0: [128, 127, 131, 111, 92, 182, 124, 108, 165, 110, 127, 137, 104, 141,
 206, 88, 120, 102, 120, 116, 121, 135, 133, 205, 143, 141, 128, 159]
1: [143, 95, 111, 114, 103, 134, 129, 100, 150, 121, 120, 118, 128, 107,
 135, 130, 107, 123, 104, 104, 120, 98, 118, 96, 148, 142, 136, 126]
2: [100, 171, 125, 128, 91, 175, 119, 112, 150, 106, 118, 91, 104, 190,
 197, 137, 190, 92, 165, 162, 126, 126, 117, 228, 85, 96, 128, 255]
3: [138, 101, 132, 137, 127, 113, 122, 101, 111, 124, 107, 125, 119, 116,
 137, 149, 95, 133, 131, 105, 158, 89, 108, 98, 138, 141, 108, 97]
4: [176, 112, 131, 168, 145, 98, 125, 108, 113, 101, 134, 131, 129, 85,
 127, 97, 95, 167, 97, 104, 140, 80, 112, 114, 145, 132, 128, 108]
5: [102, 114, 136, 181, 174, 84, 125, 95, 106, 108, 129, 158, 142, 74,
 123, 94, 91, 136, 159, 112, 111, 69, 104, 190, 84, 153, 95, 169]
6: [102, 91, 128, 104, 133, 128, 105, 112, 142, 99, 107, 123, 119, 102,
 150, 105, 113, 96, 144, 112, 90, 112, 121, 164, 176, 127, 188, 164]
7: [102, 251, 170, 85, 102, 149, 146, 129, 124, 93, 100, 98, 159, 161,
 71, 138, 110, 95, 121, 171, 91, 232, 156, 92, 123, 112, 172, 87]
8: [100, 88, 137, 151, 139, 165, 151, 108, 100, 94, 119, 99, 147, 97,
 128, 109, 99, 255, 187, 108, 99, 99, 133, 103, 218, 202, 151, 95]
9: [156, 99, 128, 157, 128, 92, 123, 97, 117, 126, 118, 119, 109, 95,
 151, 141, 98, 144, 119, 97, 158, 81, 99, 114, 113, 132, 101, 99]
10: [148, 120, 133, 102, 86, 162, 128, 248, 179, 218, 181, 95, 108, 140,
 203, 144, 233, 95, 194, 196, 46, 166, 97, 105, 72, 92, 105, 208]
11: [144, 118, 161, 181, 172, 103, 117, 104, 102, 99, 155, 144, 142, 91,
 102, 103, 97, 118, 149, 103, 111, 99, 128, 126, 105, 142, 105, 107]
12: [109, 94, 148, 95, 117, 150, 134, 203, 171, 184, 107, 175, 109, 178,
 95, 161, 152, 89, 102, 150, 155, 170, 164, 94, 88, 185, 124, 119]
13: [149, 110, 133, 163, 122, 85, 141, 92, 124, 125, 135, 131, 109, 86,
 160, 128, 98, 152, 113, 101, 148, 77, 99, 128, 90, 120, 91, 120]
14: [104, 157, 95, 111, 225, 91, 110, 176, 99, 145, 255, 255, 141, 97,
 96, 148, 255, 93, 131, 114, 132, 148, 205, 200, 89, 197, 108, 88]
15: [171, 188, 161, 114, 141, 187, 123, 95, 97, 97, 104, 114, 157, 105,
 94, 98, 95, 105, 101, 96, 128, 108, 177, 141, 121, 109, 164, 98]
16: [142, 130, 81, 112, 112, 83, 107, 180, 150, 201, 139, 109, 117, 171,
 136, 159, 199, 96, 105, 142, 156, 154, 102, 115, 71, 90, 118, 138]
17: [128, 216, 170, 108, 126, 211, 121, 98, 110, 100, 116, 104, 160, 106,
 107, 105, 92, 97, 100, 100, 206, 141, 173, 144, 115, 108, 141, 105]
18: [103, 255, 129, 101, 101, 136, 143, 117, 138, 102, 113, 117, 155, 130,
 103, 145, 97, 122, 101, 179, 107, 196, 145, 107, 128, 93, 137, 102]
19: [160, 99, 149, 163, 164, 108, 109, 98, 86, 92, 119, 114, 136, 112,
 98, 114, 99, 143, 114, 107, 151, 92, 126, 87, 169, 140, 128, 88]
20: [153, 117, 115, 105, 98, 111, 116, 176, 155, 200, 160, 95, 131, 162,
 153, 163, 211, 96, 126, 148, 112, 178, 103, 106, 86, 128, 107, 156]
21: [184, 102, 122, 172, 156, 88, 122, 89, 103, 94, 113, 123, 146, 105,
 114, 107, 88, 175, 84, 95, 172, 66, 113, 121, 128, 131, 108, 87]
22: [101, 142, 136, 114, 118, 156, 126, 101, 154, 128, 110, 150, 112, 142,
 163, 101, 134, 97, 129, 131, 145, 82, 103, 166, 124, 167, 136, 135]
23: [145, 92, 139, 156, 182, 129, 107, 121, 128, 93, 136, 118, 107, 98,
 137, 110, 127, 101, 134, 121, 128, 128, 124, 131, 143, 155, 134, 128]
24: [125, 102, 111, 136, 159, 96, 126, 102, 121, 94, 134, 108, 117, 92,
 149, 96, 98, 162, 110, 99, 110, 92, 124, 151, 152, 108, 169, 128]
25: [148, 156, 111, 116, 105, 97, 128, 163, 152, 192, 138, 106, 126, 145,
 140, 149, 177, 95, 109, 135, 151, 157, 105, 128, 68, 83, 118, 122]
26: [173, 95, 142, 172, 128, 135, 100, 121, 139, 94, 137, 113, 115, 100,
 125, 115, 115, 111, 128, 121, 76, 130, 120, 108, 141, 163, 117, 127]
27: [128, 116, 130, 120, 172, 103, 126, 161, 152, 178, 111, 197, 114, 136,
 119, 156, 131, 105, 88, 128, 167, 151, 147, 130, 67, 152, 100, 133]
28: [110, 97, 102, 130, 161, 101, 105, 99, 117, 95, 90, 145, 115, 104,
 106, 133, 113, 128, 128, 130, 117, 83, 120, 98, 132, 167, 128, 129]
29: [100, 255, 130, 90, 107, 153, 148, 132, 124, 92, 103, 104, 148, 132,
 90, 141, 104, 110, 108, 167, 109, 178, 153, 89, 108, 102, 158, 87]
30: [161, 100, 107, 156, 190, 108, 110, 100, 139, 94, 119, 133, 111, 98,
 133, 108, 107, 113, 116, 105, 117, 94, 120, 134, 140, 149, 136, 121]
31: [143, 141, 153, 139, 100, 108, 192, 105, 102, 150, 180, 99, 115, 89,
 115, 106, 105, 210, 148, 147, 93, 100, 128, 187, 198, 98, 103, 104]
32: [113, 86, 88, 125, 144, 119, 99, 89, 84, 128, 114, 135, 124, 117,
 107, 125, 104, 126, 120, 94, 147, 82, 141, 158, 224, 155, 161, 100]
33: [100, 90, 128, 156, 161, 195, 147, 106, 97, 95, 97, 98, 148, 109,
 86, 122, 128, 255, 201, 108, 113, 128, 126, 86, 224, 255, 174, 83]
34: [123, 109, 165, 131, 169, 84, 146, 196, 128, 172, 121, 187, 128, 158,
 126, 143, 118, 120, 89, 120, 151, 151, 123, 125, 63, 154, 95, 163]
35: [100, 120, 138, 144, 107, 122, 169, 104, 103, 114, 141, 100, 147, 93,
 112, 105, 98, 231, 164, 148, 104, 102, 139, 149, 212, 103, 118, 99]
36: [177, 216, 146, 115, 126, 92, 141, 94, 127, 89, 120, 104, 151, 120,
 96, 116, 100, 89, 91, 112, 142, 182, 151, 124, 88, 95, 161, 84]
37: [175, 108, 132, 157, 153, 94, 123, 101, 108, 103, 121, 127, 136, 93,
 122, 106, 99, 164, 100, 106, 133, 93, 122, 105, 153, 135, 105, 100]
38: [104, 94, 178, 95, 128, 158, 122, 183, 142, 162, 100, 183, 114, 251,
 81, 152, 161, 90, 106, 124, 128, 231, 147, 92, 102, 187, 117, 159]
39: [140, 107, 107, 107, 104, 128, 115, 150, 153, 177, 154, 100, 138, 185,
 148, 164, 217, 95, 135, 151, 119, 165, 108, 107, 84, 95, 112, 128]
40: [99, 255, 128, 100, 101, 126, 157, 128, 142, 98, 112, 126, 156, 123,
 113, 144, 94, 114, 97, 176, 113, 187, 135, 121, 79, 87, 127, 108]
41: [99, 99, 143, 136, 130, 151, 150, 108, 102, 97, 133, 90, 142, 102,
 91, 116, 99, 251, 185, 128, 91, 112, 141, 118, 217, 152, 139, 104]
42: [156, 100, 119, 128, 97, 135, 116, 158, 151, 182, 147, 97, 135, 168,
 153, 166, 210, 95, 142, 151, 110, 175, 114, 128, 92, 100, 109, 170]
43: [107, 106, 103, 169, 102, 183, 116, 102, 102, 101, 130, 107, 106, 130,
 217, 105, 97, 128, 108, 100, 131, 125, 106, 132, 111, 95, 111, 212]
44: [126, 148, 139, 144, 114, 110, 182, 99, 91, 123, 154, 94, 140, 109,
 102, 116, 105, 217, 136, 165, 121, 93, 130, 157, 222, 99, 116, 87]
45: [130, 124, 153, 181, 171, 128, 113, 101, 101, 102, 157, 143, 128, 94,
 94, 104, 100, 124, 152, 109, 105, 99, 128, 131, 115, 149, 105, 125]
46: [117, 103, 84, 117, 112, 90, 116, 171, 153, 164, 135, 117, 127, 201,
 166, 158, 242, 99, 130, 128, 154, 129, 106, 127, 72, 91, 114, 157]
47: [170, 82, 76, 116, 127, 93, 105, 133, 141, 173, 131, 109, 153, 186,
 140, 177, 198, 93, 118, 130, 176, 120, 104, 117, 91, 93, 112, 136]
48: [109, 110, 105, 113, 95, 126, 123, 255, 178, 255, 161, 158, 99, 139,
 206, 140, 168, 101, 193, 169, 105, 138, 96, 125, 64, 86, 124, 230]
49: [118, 109, 119, 121, 95, 143, 139, 128, 123, 128, 138, 97, 110, 137,
 175, 106, 102, 128, 142, 110, 101, 149, 105, 92, 155, 113, 108, 130]
50: [99, 255, 137, 113, 107, 134, 128, 119, 131, 103, 121, 113, 139, 119,
 113, 124, 97, 114, 93, 166, 105, 170, 136, 128, 73, 89, 140, 106]
51: [110, 89, 98, 122, 115, 128, 136, 99, 110, 121, 107, 109, 118, 148,
 133, 127, 100, 121, 134, 99, 146, 129, 114, 95, 171, 110, 126, 114]
52: [101, 103, 118, 142, 157, 106, 119, 112, 117, 105, 125, 135, 111, 77,
 121, 121, 101, 169, 122, 134, 94, 95, 101, 112, 105, 148, 117, 140]
53: [143, 110, 171, 137, 90, 139, 122, 120, 122, 119, 132, 109, 103, 100,
 156, 133, 128, 123, 152, 119, 88, 138, 108, 81, 145, 138, 106, 145]
54: [154, 104, 106, 118, 104, 125, 118, 153, 148, 180, 163, 103, 136, 165,
 161, 162, 208, 100, 129, 149, 109, 160, 106, 103, 83, 96, 105, 174]
55: [117, 106, 119, 128, 99, 130, 115, 166, 146, 177, 160, 110, 128, 191,
 155, 156, 237, 98, 163, 160, 83, 181, 106, 113, 80, 92, 108, 180]

[155, 113, 126, 167, 117, 82, 144, 91, 120, 131, 137, 125, 108, 76,
 178, 127, 92, 160, 120, 98, 161, 66, 85, 137, 93, 123, 87, 129] 13 9
[107, 81, 125, 82, 178, 142, 99, 174, 144, 155, 98, 185, 128, 136,
 67, 191, 136, 105, 120, 110, 145, 173, 182, 75, 117, 177, 132, 102] 12 27
[102, 102, 172, 85, 112, 171, 133, 220, 184, 190, 119, 179, 109, 128,
 105, 159, 128, 91, 119, 152, 118, 193, 164, 84, 103, 185, 124, 133] 12 38
[105, 100, 123, 100, 176, 127, 118, 173, 139, 166, 108, 197, 111, 116,
 101, 173, 133, 113, 115, 107, 142, 158, 164, 95, 93, 168, 109, 129] 27 12
[116, 108, 114, 106, 98, 127, 121, 187, 149, 175, 152, 115, 127, 188,
 153, 149, 237, 96, 160, 172, 88, 187, 102, 108, 81, 95, 116, 178] 55 42
[100, 83, 115, 75, 117, 136, 93, 141, 186, 170, 156, 227, 177, 176,
 55, 223, 255, 82, 153, 185, 148, 160, 255, 152, 131, 120, 135, 79] 12 39
[124, 96, 128, 113, 129, 128, 128, 194, 174, 190, 97, 182, 122, 166,
 94, 178, 135, 90, 92, 135, 185, 132, 162, 104, 89, 179, 117, 101] 12 27
[166, 128, 110, 148, 171, 106, 98, 89, 95, 81, 78, 128, 152, 130,
 76, 128, 97, 154, 102, 95, 189, 88, 143, 87, 198, 156, 134, 56] 19 21
[177, 212, 164, 110, 125, 172, 127, 93, 98, 96, 108, 108, 157, 112,
 98, 106, 96, 96, 86, 97, 205, 159, 165, 138, 100, 95, 150, 94] 17 15
[157, 115, 120, 153, 122, 76, 201, 82, 102, 166, 179, 117, 114, 91,
 138, 100, 92, 214, 122, 111, 157, 53, 160, 238, 173, 93, 117, 94] 31 44
[105, 163, 123, 117, 104, 179, 112, 104, 165, 100, 115, 102, 114, 214,
 196, 136, 198, 128, 171, 160, 142, 128, 131, 255, 83, 91, 150, 255] 2 0
[103, 105, 94, 107, 109, 98, 117, 128, 160, 255, 152, 170, 117, 139,
 177, 164, 148, 95, 215, 174, 132, 102, 108, 148, 79, 94, 150, 199] 48 54
[105, 98, 192, 105, 173, 128, 129, 166, 128, 165, 101, 186, 113, 252,
 94, 145, 151, 89, 101, 109, 176, 202, 137, 103, 92, 192, 131, 181] 38 12
[102, 87, 143, 128, 116, 153, 144, 114, 102, 110, 130, 89, 143, 103,
 88, 111, 105, 241, 183, 149, 75, 130, 156, 120, 234, 122, 144, 97] 41 35
[103, 103, 125, 107, 171, 122, 118, 167, 153, 162, 116, 198, 112, 116,
 107, 168, 128, 106, 95, 103, 155, 149, 158, 113, 82, 165, 106, 122] 27 34
[120, 110, 113, 114, 103, 134, 130, 110, 161, 108, 128, 127, 112, 88,
 178, 107, 98, 126, 111, 107, 122, 103, 127, 129, 140, 134, 132, 137] 1 49
[189, 198, 147, 105, 136, 125, 126, 107, 113, 102, 106, 101, 147, 123,
 89, 111, 102, 91, 100, 109, 165, 185, 166, 133, 95, 96, 171, 88] 36 15
[101, 136, 112, 83, 153, 126, 103, 191, 98, 128, 128, 255, 156, 128,
 86, 160, 255, 85, 154, 173, 110, 163, 217, 195, 128, 146, 115, 97] 14 27
[106, 94, 87, 136, 169, 96, 107, 89, 116, 95, 90, 139, 124, 102,
 107, 134, 89, 146, 117, 119, 140, 76, 109, 102, 138, 161, 139, 112] 28 52
[129, 90, 128, 91, 91, 194, 105, 255, 173, 237, 152, 94, 117, 179,
 181, 171, 237, 93, 220, 197, 83, 159, 114, 79, 109, 99, 133, 189] 10 55
[99, 101, 87, 116, 104, 126, 125, 87, 168, 101, 114, 147, 110, 93,
 199, 96, 128, 133, 100, 95, 168, 57, 121, 179, 134, 141, 131, 133] 22 0
[190, 197, 173, 98, 128, 122, 139, 117, 128, 109, 144, 94, 128, 113,
 107, 111, 107, 128, 118, 111, 92, 232, 166, 108, 99, 94, 182, 95] 36 7
[110, 128, 125, 113, 122, 88, 162, 109, 117, 93, 80, 123, 167, 171,
 80, 128, 97, 102, 80, 128, 177, 141, 127, 133, 83, 95, 154, 69] 36 51
[108, 108, 120, 149, 148, 111, 113, 117, 127, 98, 122, 144, 110, 85,
 137, 94, 113, 135, 142, 127, 77, 114, 104, 101, 112, 153, 113, 144] 52 28
